One turn moves each row of this set onto another row. After a few examples, where does it send each row asked below?
savek: [ 0.32  0.61 -0.77 -2.37 -3.09  0.03 -0.91  0.64 -2.46  1.29 -3.01 -0.81
 -1.31  0.83 -1.78 -0.53 -0.01 -2.64 -0.34  1.16 -0.84 -0.75  0.28 -0.63
 -1.08 -2.69 -0.98 -0.37 -0.42 -0.29  1.69 -1.11  1.38 -0.05  0.63  3.41
  0.58  0.79  1.15  1.20 -0.46 -0.29 -2.01  0.06 -0.50]
vavab: [-0.85  0.48 -1.67 -2.48 -3.24  0.32 -0.60  0.25 -1.43  1.09 -2.00 -1.10
 -0.67  0.73 -1.00  0.40  1.41 -2.40 -0.83  1.00 -0.55 -0.38  0.47  0.34
 -1.65 -1.70  0.58 -1.27 -0.78 -0.13  2.59 -1.53  1.82  0.05  2.24  2.46
  0.80 -0.39  1.98  1.14  0.06 -0.10 -1.96  0.18 -0.08]
Rabif: [-1.01 -1.97  0.47 -1.15 -1.24  2.02  1.30 -0.58 -0.04 -0.91 -2.19  1.69
  0.51 -0.08  0.46 -3.70  1.24 -3.26  0.07  1.93  0.46  0.46 -0.80  0.94
  1.15 -1.07 -1.97 -0.51 -0.81  2.28  0.80  0.03  0.26  1.59  2.24 -1.77
  1.85 -2.91 -0.60  1.16  1.51 -0.26 -0.96 -1.70  0.78]
Tad: [-2.18 -0.50 -0.40 -3.68 -0.75 -0.41 -0.88  0.21 -3.03  0.18 -0.70  1.71
  0.47  1.39 -0.54 -1.29  0.00 -2.74  1.22  0.24  0.00  2.46 -2.04 -0.34
  1.43 -0.12 -1.33 -0.68 -0.33  1.25  0.66  0.14 -1.22  2.20  0.75  1.34
 -0.40 -2.49 -2.60  0.62  0.83 -0.99 -0.21 -0.36  0.27]
dak: [ 0.01 -0.11 -0.37 -2.10  0.01  1.58 -0.02  3.15 -1.83 -0.53 -2.01  0.43
  0.48  0.68 -2.54 -0.36  1.53 -2.67 -1.40  1.89 -0.94 -2.32 -0.17  0.93
  0.67 -1.89 -2.29  0.76 -4.54 -0.75 -1.03 -1.42  2.48  0.33  1.02  2.25
  0.26  0.32 -1.76  0.47  0.89 -0.62 -2.45 -0.23 -1.89]
Fim: [-0.44  0.42 -1.03 -1.80 -0.45  2.73  0.20  3.22 -1.31 -0.89 -0.70  1.71
  1.35  0.49 -2.01  0.38  1.51 -3.45 -0.36  2.10 -2.16 -2.95  0.29  2.07
  0.22 -0.99 -2.04  0.21 -4.28 -0.27 -0.06 -0.24  1.97  0.27  1.53  1.11
  0.91 -0.21 -1.23  0.23 -0.68 -0.54 -2.63 -0.59 -1.95]
zurom: [-0.39 -0.68 -1.58 -1.44 -2.18 -1.09 -0.66  1.56 -0.71  0.35 -1.97 -2.31
  0.19  2.58 -1.24 -1.80  1.29 -2.51 -1.12  0.30 -0.67  0.13  0.60  0.93
 -0.94 -1.52  0.02  0.19 -0.74  1.84  4.58 -0.30  0.81  0.19  1.31  2.02
  0.48  1.02  0.08  1.15  2.43  1.57 -1.56 -0.10 -1.70]
Rozog: [ 0.75 -1.10 -0.36  0.31 -0.63  0.01  1.52  1.33 -0.18  0.26 -0.55  1.57
  0.59  1.81 -1.95 -0.46  0.31 -3.60 -0.17  2.70 -0.64 -1.67 -1.09  2.19
  1.16 -2.14 -2.86  0.76 -1.85 -0.15  1.82  0.15  1.24  0.55  2.61 -1.74
  0.27 -1.28 -2.18 -1.89  0.63 -0.77 -2.74 -0.92 -2.51]
tedi: [ 0.50 -0.75 -0.12 -0.98 -0.43  0.45  0.29  2.29  0.87 -0.49  1.10  1.49
  2.23  1.11 -0.16  1.12  1.56 -2.11  1.79  2.80 -1.30 -1.21  1.15  0.54
  1.11 -1.63 -2.11  2.59 -3.32  0.54  0.74  1.12  1.58  0.86  2.55  0.99
  0.99 -0.10 -0.82 -0.27  0.03 -1.67 -1.52 -0.27 -2.50]
lasad: [-2.04 -0.67  0.48 -2.70 -1.16  1.91  0.76  1.36 -0.07 -0.12 -1.05 -0.37
  0.43  1.31  1.90 -3.20  0.48 -3.63 -0.82 -0.16 -1.73  0.73 -0.82 -0.84
  1.06  0.82 -0.83 -1.18 -1.03  1.90  1.98  0.47 -0.84  3.23  0.80 -0.20
  1.56 -2.26 -2.13  1.06  0.30  0.12 -1.79 -2.09 -0.91]
kogun: [-1.99 -0.44 -0.44 -2.39 -1.60 -0.06 -0.83  1.25 -3.20  0.61 -0.27  0.95
  1.26  0.59 -1.11 -0.91 -0.21 -3.21  1.28 -0.03 -0.54  2.83 -1.04 -0.89
  0.51 -0.26 -1.30 -1.16 -0.80  2.09 -0.35  0.30 -0.87  2.27  0.23  2.35
  0.53 -2.39 -1.79  0.27 -0.11 -0.87 -0.24 -0.16  0.64]
laf: [ 0.85 -1.22  0.20 -0.89 -0.19 -0.41  0.06  1.95  1.19  0.25  0.94  1.73
  1.87  0.35 -1.35  0.24  1.05 -1.92  0.44  4.41 -1.27 -1.39  1.07 -0.61
 -0.13 -0.48 -2.53  2.63 -3.17 -0.21  0.21  0.28  1.59  1.03  1.78  0.58
  0.40 -0.97 -0.20  0.53  0.39 -0.72 -2.23 -0.85 -2.48]
gezo: [ 0.45  0.18  1.03 -1.27 -0.24 -0.67  0.42  1.43  0.62 -0.79 -0.01  0.64
  2.08  0.94  0.55  0.20  2.28 -1.78  0.05  4.24 -1.36 -1.49  1.01  0.36
  0.98 -0.93 -1.59  2.38 -2.87 -0.30 -0.47  0.68  1.49  0.72  3.18  0.58
  0.20  0.16  0.08  0.48 -0.82 -1.20 -2.00 -1.19 -1.75]
Nem: [ 0.09 -0.63 -1.05 -1.31 -2.82 -1.54 -0.60  1.18  0.01 -0.55 -2.44 -1.75
  0.24  2.34 -1.59 -1.82  1.44 -1.48 -0.42  0.25 -1.68  0.49  0.06  0.48
  0.81 -1.67 -0.08 -0.03 -0.50  2.48  4.23 -0.34 -0.37  0.39  1.99  2.67
 -0.12  0.81 -1.28 -0.09  1.47 -0.01 -2.68 -0.75 -2.53]
dap: [-0.74 -1.91 -0.76 -1.17 -1.19  2.09 -1.00  0.55 -0.21  0.35 -2.23  2.32
  1.38  0.13 -1.04 -2.28  0.52 -1.77 -0.78  2.33 -0.25  2.07 -1.85 -0.33
 -0.60 -0.31 -2.81  1.99 -1.26  0.51 -1.33  0.39  0.00  1.82 -0.22  0.82
  0.29 -1.70  0.38  2.87  2.57 -0.51 -0.03 -2.23 -0.20]
ret: [-0.37 -0.08 -1.10 -1.53 -1.82 -1.42 -0.05  1.59 -0.18 -0.86 -2.07 -1.99
 -0.98  2.43 -1.34 -1.35  1.45 -2.12 -0.52  0.82 -1.19  0.55  0.81  0.30
 -0.73 -0.25  0.04 -1.00  0.09  2.08  4.67 -0.76  0.66  0.55  1.87  1.00
  0.23 -0.52 -0.75  1.22  1.70  0.76 -1.68 -0.69 -3.45]
pazo: [-1.16 -1.10  0.72 -1.58 -0.63  2.54  1.07 -0.48  0.34  0.20 -2.05  2.42
  0.72  0.47  0.06 -4.40  1.21 -2.99  0.96  1.64  0.04 -0.05 -1.35  0.31
  1.36 -0.08 -2.12 -0.91 -0.90  0.81  0.77  0.27  0.37  2.20  2.56 -0.87
  0.74 -2.71 -0.24  1.60  1.91 -0.33 -1.86 -2.83  0.19]
gimad: [-1.45 -0.75  0.31 -3.48 -0.35  1.61 -1.37  1.89 -0.04  0.44 -1.63  1.69
  0.88  3.22  0.53 -1.74 -1.59 -1.41 -0.86  1.18 -1.23  2.17 -1.23  0.15
 -1.24 -0.16 -3.34  0.34 -0.32 -0.86  0.44  0.50 -0.33  3.06  0.27  1.71
  1.70 -1.82 -0.26  1.13  1.00  0.07 -0.11 -1.49  0.48]
bar: [ 0.00 -1.20 -0.45 -0.13 -0.90 -0.48  1.46  1.59 -0.62 -0.56 -1.77  0.40
 -0.01  2.17 -1.71 -0.94  1.31 -3.60 -0.05  1.71 -1.56 -0.59 -0.15  2.21
  1.49 -3.26 -2.79  2.00 -2.35  0.50  0.90  1.17  1.13  0.11  3.13 -0.07
 -0.41 -0.62 -2.33 -2.71  1.22 -0.87 -1.90 -0.26 -1.95]
nikad: [-1.65 -0.32 -1.47 -0.66 -0.01  1.52 -0.23  0.69 -1.79 -0.61 -0.74  0.77
  0.46 -0.02 -1.64 -2.25  1.02 -2.62  1.95  1.29  0.04  0.64 -1.54  0.52
  2.53 -0.23 -1.07 -0.76 -0.97  1.28 -0.46  1.04 -1.29  1.21 -0.08  1.09
 -0.64 -2.45 -2.09  1.80  3.30 -1.31 -0.13 -1.84  0.42]
Vipe: [-1.53 -0.57  0.94 -3.29 -1.09  2.08  1.08  1.00 -0.54  0.43 -1.04  0.06
  0.35  0.95  1.34 -3.77  1.21 -3.16  0.22  0.43 -1.44  1.93 -0.81 -1.77
 -0.30  1.19 -1.49 -0.98 -0.71  1.60  1.21  0.56  0.06  2.84  1.88 -0.13
  0.40 -2.86 -1.70  1.77  0.37 -0.25 -1.49 -1.99 -1.19]
badip: [-1.24  0.17 -1.15 -2.04 -0.37 -1.72 -1.78  1.23  1.19 -0.22 -1.18 -1.66
 -1.00  2.03 -0.73 -0.93 -0.38 -2.24  1.00  1.10 -1.33  0.40  0.60  0.59
 -2.10 -1.27 -1.77 -0.55 -0.66 -1.64  2.98 -1.16  1.11  1.42  3.67  2.39
  0.93 -0.12  1.23  2.07  0.52  0.56 -1.50 -2.40 -1.20]
Zudal: [-0.87  0.14 -1.47 -2.25 -2.37 -1.45 -1.39  0.01 -1.77  0.44 -2.20  0.01
 -1.78  0.60 -1.58  1.13  0.33 -3.34 -0.40  0.52 -0.52  0.34  0.09 -0.77
 -0.80 -2.32 -0.17 -0.87 -0.51  0.31  2.62 -1.98  1.50  0.61  0.90  2.56
  0.04 -0.71  1.36  1.34 -0.01 -0.28 -1.86  0.22 -1.26]
bavi: [-0.90  0.58 -2.01 -2.98 -1.55 -1.21 -1.12  0.79  1.11 -0.70 -1.38 -1.71
 -0.61  1.82  0.50 -1.21  0.43 -0.85  1.01  1.81 -1.23 -0.46  0.86  0.78
 -1.68 -1.52 -0.99 -0.11 -0.42 -1.05  1.71  0.04  0.97  1.17  4.24  2.52
  1.87  0.52 -0.15  1.59  0.24 -0.26 -3.27 -2.38 -0.78]
murif: [-1.89 -0.67 -0.25 -3.07 -0.01  2.07 -1.25  1.94 -0.05  0.92 -2.10  1.26
  0.40  2.47  0.24 -2.04 -1.45 -2.89 -1.12  0.48 -1.45  2.45 -2.13 -0.36
 -0.72  0.20 -2.37  0.82 -1.08 -0.75 -0.16  0.14 -1.20  2.85  0.20  1.99
 -0.08 -1.11 -0.14  1.86  1.11  0.20  0.21 -2.03 -0.27]
gemod: [-1.00 -1.00  0.01  0.38 -0.21  2.24 -0.64  1.00  0.45  0.26 -1.50  0.74
  2.12  0.78 -0.36 -2.06  0.75 -0.85 -0.90  1.96 -0.43  1.47 -1.23 -0.23
 -0.25  0.05 -2.89  1.77 -0.90  0.50 -0.66  0.66  0.97  1.41 -0.66  0.86
  0.92 -1.72  0.47  3.26  2.22 -0.51  0.41 -2.10  0.13]
bafev: [-1.31  0.60 -2.51 -2.61 -1.39 -1.35 -1.84  0.92  0.99 -0.20 -0.70 -2.33
  0.17  1.99 -0.26 -0.69  0.89 -1.37  1.09  0.91 -0.72 -0.13  0.84  1.24
 -0.60 -2.58 -1.42 -0.09 -0.68  0.07  3.70 -0.42  1.14  1.57  4.06  2.51
  0.97 -0.18  1.22  1.25  1.08 -0.48 -1.34 -1.46 -0.44]
nelus: [-2.40 -0.53 -1.81 -0.81  0.38  1.18 -0.88  1.02 -1.50 -0.68 -1.14  1.48
  0.49  0.50 -2.37 -2.38  0.61 -2.65  1.33  0.93  0.17  0.12 -1.16  1.00
  2.86 -0.74 -0.90 -0.84 -2.06  1.43 -0.96  0.38 -0.14  1.36  0.19  2.37
  0.34 -3.29 -0.88  0.91  2.76 -0.36 -0.32 -1.94  1.28]
feku: [ 0.08  0.25 -1.77 -1.16  0.64  1.65 -0.03  3.43 -0.58 -1.03 -0.65  1.14
  0.29 -0.31 -3.07  0.60  0.50 -3.90 -0.30  2.39 -1.36 -2.41  0.01  1.21
  0.73 -1.93 -2.49 -0.11 -3.88  0.19 -0.44 -0.98  0.89  1.01  0.74  1.27
 -0.34 -0.41 -1.80  0.43  1.02 -0.71 -2.69 -0.08 -2.04]
sor: [ 1.25 -2.19 -0.21 -0.33 -1.06  0.82  0.38  2.61 -1.54 -0.12 -0.44  1.32
  1.09  2.15 -1.31 -0.47  0.56 -3.96 -0.40  2.19 -1.37 -0.98 -0.81  2.36
  0.73 -3.16 -2.77  1.76 -3.19 -0.21  1.80  0.87  1.56 -0.21  1.73 -0.20
  0.89 -0.34 -2.03 -1.76  0.73 -0.13 -2.07 -0.73 -2.19]

Rozog goes to badip
bavi goes to dak
vavab goes to sor
Now find these:
pazo goes to murif
gemod goes to kogun

